Families of rows that turns and mirrors carry onto each other, the same ones carrying the whole set onto itself: the rest of each named row's family, in list order
4 families of 8 rows
lup: [ 0.92  1.24  2.79  1.61  0.99 -0.46 -2.84  0.02  0.28  1.08 -0.30 -0.05
 -0.56 -1.98 -1.26 -0.60  0.52 -0.73 -1.90 -0.85 -2.28  0.99]
vofip: [ 0.59 -0.36 -0.03  2.04 -0.35  0.10  0.66  0.24 -1.42  0.42  0.98  0.14
  0.27  2.06  0.73  1.06 -0.21  1.22 -0.38 -0.87 -0.26  0.60]
Rufo: [ 1.01  0.88  1.71  4.43 -0.70 -0.55 -1.44  0.98 -1.76  0.91  1.15 -0.26
 -0.25 -0.20 -0.17  1.59  0.09 -0.74 -1.06 -0.28 -2.40  0.60]
tane: [ 1.42  1.60  2.57  2.25  0.93  0.40 -2.10  0.60 -0.14  0.53 -0.03  0.99
 -1.64 -1.56 -1.63 -1.09 -0.20 -0.34 -1.19 -1.37 -1.28  1.02]
Rir: [ 0.48 -0.51  1.69  0.59  1.02 -0.63 -1.29 -0.35 -0.47  0.34 -0.43  1.47
 -1.62  0.58 -0.45  1.71  0.69 -0.48 -2.09 -0.70 -2.56 -0.57]
niba: [ 0.79  2.51  0.80  2.26  1.00  0.19  0.46  0.13  0.00  1.57  1.07  1.04
  0.50 -1.30 -0.46 -0.02  0.06  0.98 -1.29  0.51 -1.96 -0.58]
Zaf: [ 0.73  2.53 -0.26  1.25  1.50  0.59 -0.59  0.41 -0.34  1.59  0.59 -0.13
 -0.72  0.12 -0.47  0.34  0.50  1.14 -0.80  0.48 -1.43 -0.60]
Fefip: [-0.01 -0.85  2.46  1.24 -0.49  0.03 -1.04 -0.24 -0.81  0.28  0.40 -0.48
 -0.51  0.94  0.70  0.29  0.56 -1.30 -1.41 -3.09 -1.16  2.34]
rerud: [ 0.97  0.66  1.16  3.86 -0.67 -1.23 -1.15  0.36 -0.39  2.15  1.87  0.93
 -1.05 -0.34  0.81  1.42  0.51  0.46 -1.58 -0.30 -2.34  0.38]
pubo: [ 0.82  0.24  1.24  0.08  2.48  0.09 -0.77 -0.68 -0.42 -0.74 -0.60 -0.10
  0.97  0.12 -0.41 -0.40  0.42  0.30 -0.48 -1.74 -0.13  1.15]
Sebed: [ 0.27 -0.25  1.52  0.60  1.73 -0.59 -0.10 -0.41 -0.29  0.37  0.00  0.84
 -1.92 -0.55  0.09  1.38 -0.32 -1.00 -2.35 -0.33 -1.79 -0.33]
gif: [ 1.55  1.73  0.80  2.95  0.16  0.03 -1.01  0.31 -1.62  1.58 -0.10 -1.15
  0.64 -0.49 -0.56 -1.06 -0.03  1.12 -1.29 -2.57 -0.30  1.95]
mas: [ 0.78  0.76  1.57  3.53 -1.89 -0.61 -1.42  1.10 -0.70  2.03  1.16  0.12
 -1.23 -0.03 -0.13  0.83 -0.11  0.19 -1.67  0.07 -2.46  0.42]
suse: [ 0.16 -0.69  0.23  1.46 -0.47 -0.85 -0.10 -0.16 -0.99  0.87  0.65 -0.90
  1.28  1.67  1.03  1.53  0.51  0.87 -1.04 -0.35 -1.31  0.60]
Laloz: [ 0.85  1.48  1.46  3.15 -1.07  0.55 -1.32  0.39 -0.81  1.41  1.09 -0.50
  1.77  0.39 -0.32 -1.16  0.82  1.05 -0.24 -1.73 -0.92  2.08]
Sope: [-0.34  1.37  0.14  2.00 -0.31 -0.41  0.40 -0.90 -0.92  0.82 -0.08  0.21
  1.38  1.55  1.51  0.99  0.93  0.20 -0.34 -0.64 -1.09  1.17]
lufol: [ 0.62  1.19  1.84 -0.10  1.86  0.85  0.30 -0.84 -0.17 -0.04 -0.50  0.29
  0.38  0.54 -0.15 -0.73 -0.65 -0.86 -1.49 -1.36 -0.40  0.00]
vot: [ 0.17  0.45  1.45  3.66 -1.21 -0.71 -0.90  0.66 -0.65  1.92  1.94  0.28
 -0.39 -0.92  0.41  0.93  1.35  0.55 -1.09 -1.14 -2.74  1.88]
Todat: [ 1.03  0.21  3.09  1.51  0.81  0.54 -1.01  0.74  0.04  1.01  1.52  0.41
 -1.34 -2.04 -1.17 -0.79 -0.25 -0.55 -2.23 -1.80 -2.10  0.57]
Zet: [ 0.56  0.14  1.02 -0.77  1.29  0.21 -0.66 -0.69  0.49  0.57 -0.59  0.37
 -0.03  0.25 -0.45 -1.30  0.20  1.18 -1.27 -1.28 -0.22  1.00]
Zapa: [ 0.70 -1.49  2.55  1.77 -0.44 -0.81 -1.51  0.34 -1.16  0.22  1.09  0.28
 -0.80  0.10 -0.10 -0.30  0.27 -1.22 -1.39 -2.25 -2.01  2.72]
Vupav: [ 0.19 -0.76  1.99  1.35 -0.39 -1.23 -2.15  1.10 -1.16 -0.74  0.64  0.58
  0.69  0.10  0.67 -0.04 -0.10 -0.43 -2.04 -2.55 -0.93  1.62]
sus: [ 0.90  1.04  2.22  2.36  0.93  0.23 -1.44  1.02  0.04  1.41  0.98  0.67
 -0.66 -2.11 -2.23 -1.25  0.19 -0.50 -1.39 -1.38 -1.40 -0.08]
benun: [ 0.52  1.78  2.11  2.34 -0.72  0.36 -0.36 -0.50 -0.68  0.80  1.17 -0.88
  1.42 -0.45 -1.43 -1.48  0.76  0.55 -0.44 -2.13 -0.43  1.45]
pefer: [ 1.01 -1.62  3.05  2.44 -0.94 -1.03 -1.59 -0.06 -0.79 -0.22 -0.06  0.22
  0.41 -0.03 -0.03  0.16 -0.16 -0.68 -1.31 -2.14 -1.16  2.12]
kivu: [ 0.11  0.53  1.90 -0.14  1.36  1.15 -0.36 -0.31 -0.60 -0.44 -0.77 -0.58
  0.89  0.07 -0.95 -1.05  0.04 -0.41 -0.97 -1.70 -0.41  1.35]
fipo: [-0.02 -0.75  1.93  0.67  0.38 -0.30 -1.06  0.03  0.47 -0.19  0.76  1.32
 -0.96  0.52 -0.02  1.48  0.41 -0.69 -0.99  0.89 -2.22 -0.35]
badob: [ 0.15  0.08  0.85  1.24 -0.27 -0.26  0.04 -1.06 -1.10  0.25  0.12 -0.28
  0.53  1.96  1.94  1.52  0.34  0.57 -1.19 -0.62 -1.31  1.80]
kabe: [ 1.36  1.75  0.76  2.32  1.02  0.89  0.10 -0.78 -0.04  2.28  0.00 -0.48
 -0.98 -0.07 -1.19  0.40  0.49  0.89 -0.26  0.82 -1.63 -0.06]
semo: [ 1.16  1.50  0.95  2.95 -0.43  0.17 -0.92  0.83 -0.58  0.96  0.90 -1.36
  1.30 -0.47 -0.14 -1.24 -0.45  0.93 -0.09 -0.99 -0.02  2.07]
zepu: [ 0.35  2.74  0.41  1.89  1.04  0.84 -0.01 -0.31  0.07  1.54 -0.07  0.11
  0.66 -0.31 -0.03  0.57  0.24  1.27 -1.17  0.26 -0.72 -0.89]
kudim: [ 0.23 -0.15  1.15  1.19  1.30 -0.35 -0.28  0.35 -0.20  1.12  0.32  1.46
 -1.37  0.03  1.69  1.71 -0.02 -0.87 -2.26 -0.47 -2.69  0.35]

The rest of the family of suse: tane, Rir, Zaf, pubo, mas, pefer, semo
The rest of the family of vot: niba, Fefip, Sope, lufol, Todat, benun, kudim
The rest of the family of fipo: lup, vofip, Rufo, gif, Zet, Vupav, kabe

